One vector is turned by the same rotation once a step. Each row is the vector after some number of steps, and that number follows the row.
The counts run from 0 to 126.
[135  99  84 105 154  99  77 120 135 108 141 115 106 119 148 150 114 109
 126 116 126 125 100 127 124 118 159 139 121 125 138 176  86 100 127  96
 119 114 133 120 111 141 112 165 103 167 112 128  62 135  74 133 137 148
 112 103 154  59 106 119 110 121 119 173 114 105 155  85  79 137 122 137
 183 134 113 162 157  97 103  90 153 133  66 118 122 100 145] -> 25
[124 154 165 145  95 135 150 106 108  91 164 111  95 127 140 131 126 141
 114 109 130 123 144 107 103 145 106 150 140 102  84 131 133 108 171  90
  69 125 179 153 120 125 132 118 109 127 123  97 140  89 166  88 110 111
 168 161 195 165 168 121 143 115  88 164 145 182  93 152 122 130 189 146
 139 130 129 103 113 118 173 129 118  95 139 155 119 162 148] -> 45
[119 161 120 121  73 158 161 116 162 135  62 127 141 159 133 127 118 122
 120 200 116 108 111 115  92 101  83 190 116 160  81 108 104 156 148 116
 141 155 184  98 137 141 139 101 138 118 142 109 131 126 127  95 107 161
  96 117 153 135 141 125 127 158 118 142 145 181 111 117 119 109 132 134
 145 147 173 101 129 154  96  77 144 158 101 141 107 170 100] -> 39
[151 127 137 140 187  86 116 128  88 118 134 148 106 113 171  91 139 174
  84  66 109 130 133 141 114 144 124 127 131  91 130 142 141 127 145  89
 120  94 141 106 110 125 118 127  78 117 143 118 118 163 139 125 115 138
 143 177 129 118 154 142  79 165 176 140 153  80 140 139 104 144 147 122
 130 119  97 109 192  86  96 145 127  93 170 108 130 102 170] -> 88
[145  98  81 108 158  99  77 120 121 115 132 126 109 115 155 138 109 112
 116 110 127 124  92 139 123 147 160 136 122 111 126 176  93 109 137  89
 110 111 127 127 106 148 109 153  97 160 117 142  63 161  92 126 136 140
 105  99 139  72 111 123 111 131 135 166 129 103 148  97  70 144 117 126
 182 135 108 153 157  77  93  85 158 127  82 116 124 108 159] -> 24
[110 127 113 135 144  79  97 121 163 141 150 116  97 135 110 104 125 181
 160  86 126 175 132 127 184 155 132 125 109 111 122  75 145 136  96 135
 115  99 104 138 111 129 127  98  89 153 108 170 150  61 181 140 135 133
 127 159 143 160 192 106 105  91  91 124  95 116 110 163 100 125 165 144
  96 112 130 107 141 131 158 164 102 133 146 135 148 146 147] -> 5
[141 104  86 115 167 101  81 114 102 117 123 131 111 118 151 125 110 121
 113 104 121 116  87 134 130 159 157 140 114  95 125 165 102 118 153  87
 111 106 126 132 108 148 108 145  95 148 120 149  65 177 105 128 139 132
 109  96 131  82 113 127 104 144 144 157 141  98 148 102  61 141 115 124
 190 139 111 140 157  59  88  92 151 141 104 116 124 107 166] -> 23
[120 104 105  85 113 141 101 141 166 138  74 118 155 117 174 113  95 155
 164 166 126  82  81 105 122 150 144 113 116 148 118 139 122 176 161 114
 121 129 105 126 153 119 135 130 165 142 158 182 176 139 130 131 102 140
  79 100 147 138 137 132  84 129 151 136 161 129 137 126 124 126  86 134
 135 139 145 122 153 177 104  57 152 155 119 108 118 166 130] -> 104
[101 129 126 103 130 106 153  98 125 131 132 143 153 109 105 157 160 156
 153 117 169 141 171 112 108 131 161 139 162 141 118 133  93  87 162 126
 145 157 160 190 111 137  75 146 145 118 148  82 132 156  97 101 103 100
 158 147 112 142 113  86 146 146  98 135 119 108 108 132 175 158 185  84
 145 108 151 133 159  94 127 128 133  64 107 101 110 140 150] -> 51
[123 113 109  80 114 122 121 130 166 155  87  99 133 134 162  98  93 150
 152 162 137  91  78 126 106 130 122 141 126 136 117 139 110 169 149  75
 130 145 132 103 154  92 141 141 174 151 138 186 155 129 129 128  95 150
  57  99 156 139 138 155  89 132 148 133 139 129 129 119 142 121 128 132
 146 142 157 136 151 164 144  35 148 176  92  95 106 156 123] -> 106
[135 114 143 144 131 150 128 140  78 131 113 154 142 140  84 153 140  88
 141 104  97 100 135 131 169 178 132  71 129  72 144 139 125 114 144 147
 146 164 112 123 104 132 107 135 153  94 161 127 181 175  87 146 138 102
 137 102  81 150 120 122 193 148 162  95 166 132 103 167 117 135 109 147
 139 131 109 116  67 116 144 135 122 138 164 113 148 164  93] -> 59
[107  90 134 137 124  77  83 126 122  68 116 132 125 118 145 142 142 114
 136 161 136 125 129 114 140  93 146 136 126 173 139 162 127 119  65 157
 139 132 120 133 112 124 118 127 109 124 121 137 103 111  95 132 125 102
 116  42 139  71 147 131 134 110 144 152  97 157 186 124 119  91 123 160
 135 107 126 147 108 167 162 104 163 169 133 172 155 149 137] -> 30
[170 110 140 147 112 116 119 122  76 160 121 156 118 122 117  69 109 139
 110 109 100 133 129 114 130 126 128 114 135 110 174 140 156 127 111  68
 144 149 108 105 118 110 180 148 180 141 112 114  82 156 121 112 181  94
  96 125 174 182 113 206 133 161 150 114 101 107 123 111 104 151 131  86
 139 174 149 114 112 135 161 149 127 158 126 110 158 104 124] -> 16
[105 137 197 167 104 104 170 124  70 116  97 121  79 140 124 160 148 128
 134 124 145 147 151 140 155 132  83 155 127 156 166 186 147 115 120 145
 133 181 141 110  89  92 111 146 138 111 158  96 150 170  76  86 130 110
 138  99 110 119 116 123 171 136 142 154 148 143 155 113 138 132 122 131
 147 170 127 134  99 148 167 131 136 123 173 143 132 156 107] -> 124
[121 114 159 136 104 144 129 125  69 114 119 156 152 131  76 152 155  84
 152 131 116 112 170 113 150 141 121  69 144 108 165 146 117  95 129 165
 163 159 120 133 111 132 115 150 165  99 153  91 160 160  80 138 149  96
 154 112 106 170 105 145 198 141 136  92 141 143 109 151 126 124 107 122
 125 135 130 129  78 134 164 158 129 124 163 108 153 151  86] -> 57
[113 116 158 135 102 151 133 125  81 116 126 158 150 125  71 156 156  89
 151 130 126 118 174 112 135 122 134  78 152 123 172 150 113  85 123 155
 163 164 135 135 114 141 112 150 169 112 154  76 144 156  74 127 153  96
 158 118 116 167  92 150 196 137 125  97 134 142 112 140 134 133 116 111
 126 141 138 141  85 150 164 163 127 116 141 115 146 143  79] -> 56
[125  92  91 111 142  98  71 125 132  93 150 114 109 109 150 154 117 106
 131 134 127 127 113 128 120 106 155 135 123 144 140 178  81  98 109 108
 122 112 132 116 118 133 120 167 108 178 109 121  60 114  77 133 140 145
 122  85 159  63 106 126 110 110 113 164 113 116 169  88  88 119 116 141
 174 130 116 169 141 120 118  94 162 125  64 130 130 107 140] -> 26
[161 120 114 128 179  86 102 124 114 122 137 152 137  87 163 105 123 156
  96  81 128 127 143 137 101 112 161 120 140 113 127 143 119 115 145 101
 131  90 143 108 118 131 111 141  83 134 137 104 102 149 112 123 123 154
 144 183 147 110 127 137  80 167 154 146 135  67 132 131 105 149 140 114
 127 108 114 137 203  86  79 145 138  79 135  89 124  82 161] -> 90
[134 131 171 155 166 103 133 130  62 109 137 142  86 130 168  82 156 180
  96  82  97 141 158 127 124 149  81 135 108  96 133 137 153 128 135  96
 122 112 144  90 116 115 138 123  95 114 132 127 128 156 160 127 113 131
 155 160 138 140 159 181  88 171 178 124 163 102 149 130  91 124 128 128
 113 148  98  98 162 118 120 156 125 112 188 125 144 118 151] -> 86
[168 104 131 144 130 138  87 127  49 107 122 155 115 109 150  94 114 120
  94 110  90 102 105 112 137 159 129 120 110  85 138 161 153 125 151  75
 113 108 112 133 120 134 161 126 131 121 120 131  89 177 141 134 180  86
 124 107 163 156 115 190 131 152 157 124 146 123 137 113  59 133 105 112
 146 174 122 103 118  93 121 140 131 161 165 120 158 108 140] -> 19
[ 94 106 118 100 154 133 107 137 143 130 175  88 114 157 100 148 137  93
 137 143 130 145 145 176 137 124 122 143 128  75 123  99  62  96  97 127
 157 126 148  97 145 117 121 118 116 128  81 167 141  88 144 190 113 154
 121 102  92  99 132 152 124 105 124  82 109 141 138 132 169  91 137 188
 110  96 114 166 129 118 170 104 122 156  95  96 125 126 113] -> 68
[139 126 135 176 117  87 107 148 159 117  70 144 155 119 145 145 115 125
 108 154 133 103 102 109 134 100 174 131 127 170 126 142 184 160  91 147
 124 141 104 143  93 112 117 111 120 110 138 146 147 111 105 109 117  95
  98  65 139  76 165  94 143 127 152 173 111 153 152 162 144 131 137 146
 135  99 133 110  93 163 128 106 147 170 131 189 143 153 148] -> 33
[106 103 108 107 124  98 131 117 131 181  98 149 145 139 125  82 144 202
 165 149 125 161 147  98 127 136 129 142 116 166 165 107 133 130 124 114
 167 146 110 152 130 125 146 125 186 151 113 136 108 152 145 120 143 106
 103 129 129 182 113 164  81 165 128  93  97  85 136  95 138 146 129  58
 113 165 161 117 168 161 103 128 131 125  99  96 139 121 141] -> 12
[144 155 119 129 128 132 147  97 128 135 124 112  88 114 128 165 123 137
 131 121 200 134 103 101 117 140 163 174 127 151 109 128 161 119 156 107
  93 131 124 205 132 146  87 110 127 129 147 161  96 140 144  84 112  84
 127 121 110 106 127  96 143 121  69 165 116 141 122 129 148 124 143  82
 177 132 152 123 148  56 115 132 137 148 143 150 100 117 171] -> 116
[ 96 131 134 125 131 113 145  97 107 109 140 138 136 111 125 148 163 170
 138 114 161 139 161 100 105 158 146 147 149 127  88 137 105  96 186 122
 114 130 166 207 120 142  77 119 119 105 143 104 145 147 138 105  91  91
 182 144 123 153 136  84 123 137  88 135 138 134 114 135 154 141 184  98
 134 111 142 113 169  88 119 127 135  65 137 121 111 156 170] -> 49
[106 131 119 134 141  86 102 120 155 135 146 113  99 138 107 101 125 161
 155 101 130 172 135 136 191 152 106 132 118 106 111  79 125 138  91 143
 117  95 124 129 120 135 135  93  76 151 104 165 146  64 169 152 135 153
 123 153 140 159 195 126 106  90  92 114  88 129 109 164  93 106 153 150
  93 116 133 110 146 130 166 162 109 144 155 126 155 147 133] -> 4
[151 125 129 137 182  77 112 131 100 124 137 152 126  99 165  98 131 168
  83  69 115 129 139 144 105 126 149 123 136  96 126 142 131 117 149  92
 123  95 140 109 111 125 113 134  84 128 142 112 115 162 125 125 111 145
 141 178 142 113 143 140  74 167 169 146 143  68 138 141 102 153 148 112
 134 112 105 118 195  81  89 154 133  86 152 102 125  92 170] -> 89
[101 140 152 133 116 134 141 103 101  85 164 130 111 110 144 148 146 155
 126 119 150 129 157  91 100 153 132 145 134 114  75 140 125 100 186 114
  82 113 164 190 123 134 105 109 114 112 129 105 149 121 159  98 103  90
 191 155 164 164 157 102 134 117  84 141 156 168 110 144 137 132 183 129
 131 117 132  98 142 112 139 132 129  81 146 145 120 160 167] -> 47
[103 117 126 112 158 119 108 135 152 132 170  95 105 156 106 143 141  97
 133 134 133 141 145 167 144 116 125 148 136  74 119  94  87 102  79 129
 151 126 135 104 140 109 125 117 111 125  79 172 141  79 150 180 111 137
 120  99  93 102 150 149 130  99 121  88  95 142 141 143 171  85 154 184
 107  82 115 164 125 121 181 117 123 166  97 107 123 126 124] -> 69
[ 98 134 192 149 100 120 169 119  70 111 106 117  79 142 118 167 152 127
 144 132 150 153 162 124 148 128  84 154 119 172 171 175 136 103 120 153
 137 179 149 118  98 101 111 152 153 124 151  97 135 161  77  89 127 110
 145  99 109 126 104 129 173 130 130 146 144 140 159  98 132 121 111 118
 153 177 132 143 108 149 167 136 142 124 163 142 129 152 104] -> 123
[139 138 137 153 159 136 105 150 162 144 173 112 112 134 111 158 139 109
 113 118 135 141 140 133 137 107 175 129 124 102 137  75 161 107  69 150
 128 106  97 130 144 119 134  93 111 115  84 171 137  65 184 166 125  98
 134 124 106 101 163 132 132 102 104 104  98 143 134 173 187 100 146 162
 104  72 118 143 101 123 156 174 110 163 122 155 139 104 144] -> 72
[140 134 142 129 112 134 125 100  96  87 145 107  87 113 150 128 111 126
 119 144 181 108 108  96 110 125 148 176 131 122  87 135 159 130 154  90
  80 116 139 194 165 126 119 100 126 109 120 175 110 121 178 120 128  79
 127 100 146 141 147 160 135 106  89 139 115 180 134 137 143  96 146 113
 142 129 163 118 142  77 164 128 137 186 180 138 123 117 160] -> 113
[107  87 123 114 121  94  64 123 126  65 144 125 107 112 150 150 127 105
 138 157 133 129 129 115 126  89 145 136 130 171 146 175  95 105  82 145
 132 116 135 122 118 128 120 156 112 153 108 120  75  99  89 132 134 129
 127  56 158  74 119 141 116 101 118 157  98 141 179  97  94  96 114 157
 146 116 122 165 124 155 142 101 162 146  92 143 138 120 136] -> 28
[159 126 141 111  98 144 119 119 120 111 155  97  93 112 152 104  90 113
 121 149 158  97 109 120  91 100 132 157 151 119 107 141 135 135 141  56
  96 131 141 129 160  94 170 133 149 139 101 160 123  90 165 123 135 103
 100 108 193 155 137 187 124 105 103 136 110 181 122 125 153 106 152 134
 136 123 165 138 127 133 196 101 133 191 132 123 118 124 129] -> 110
[119 104 113  92 142  80  75 108 126  87 133 151 154 105 116 108 128 125
 154 127 144 125 146 111 120  73 149  97 154 165 148 148  82 110  95 151
 159  88 132 115 134 164 102 161  95 146 152 101  90 116  73 143 139 163
 128 127 147 128 122 162  98 132 133 121  89  95 132 129  73  94 102 117
 119 108 140 156 186 127 110 156 156 118 152  88 145  95 109] -> 94
[114 150 118 137 159 166 145 135 166 169 108 136 124 141 118 158 161 156
 127 151 138 155 136  96 124 128 146 155  91 155 139  58 167 139  93 171
 153 112 103 151 157 154 130  73 137 109 122 176 112 126 196 130 116 106
 134 133  67 122 141 128 109 148 112 100 125 120 136 145 162 100  99 106
 108 118 123 110 144 120  52 174 117 150 126 156 121 109 152] -> 76
[147 129 152 121 102 146 113 109 114  98 156  99  90 115 155 106  95 111
 116 149 168 100 111 116  97 106 143 163 142 112 100 137 148 128 145  72
  85 114 138 149 167 100 149 126 135 125 105 157 128  91 171 128 135  95
 120 105 187 150 140 179 131 100  93 133 115 189 130 131 148  97 149 133
 138 126 167 133 125 120 192 114 133 184 154 132 120 116 146] -> 111
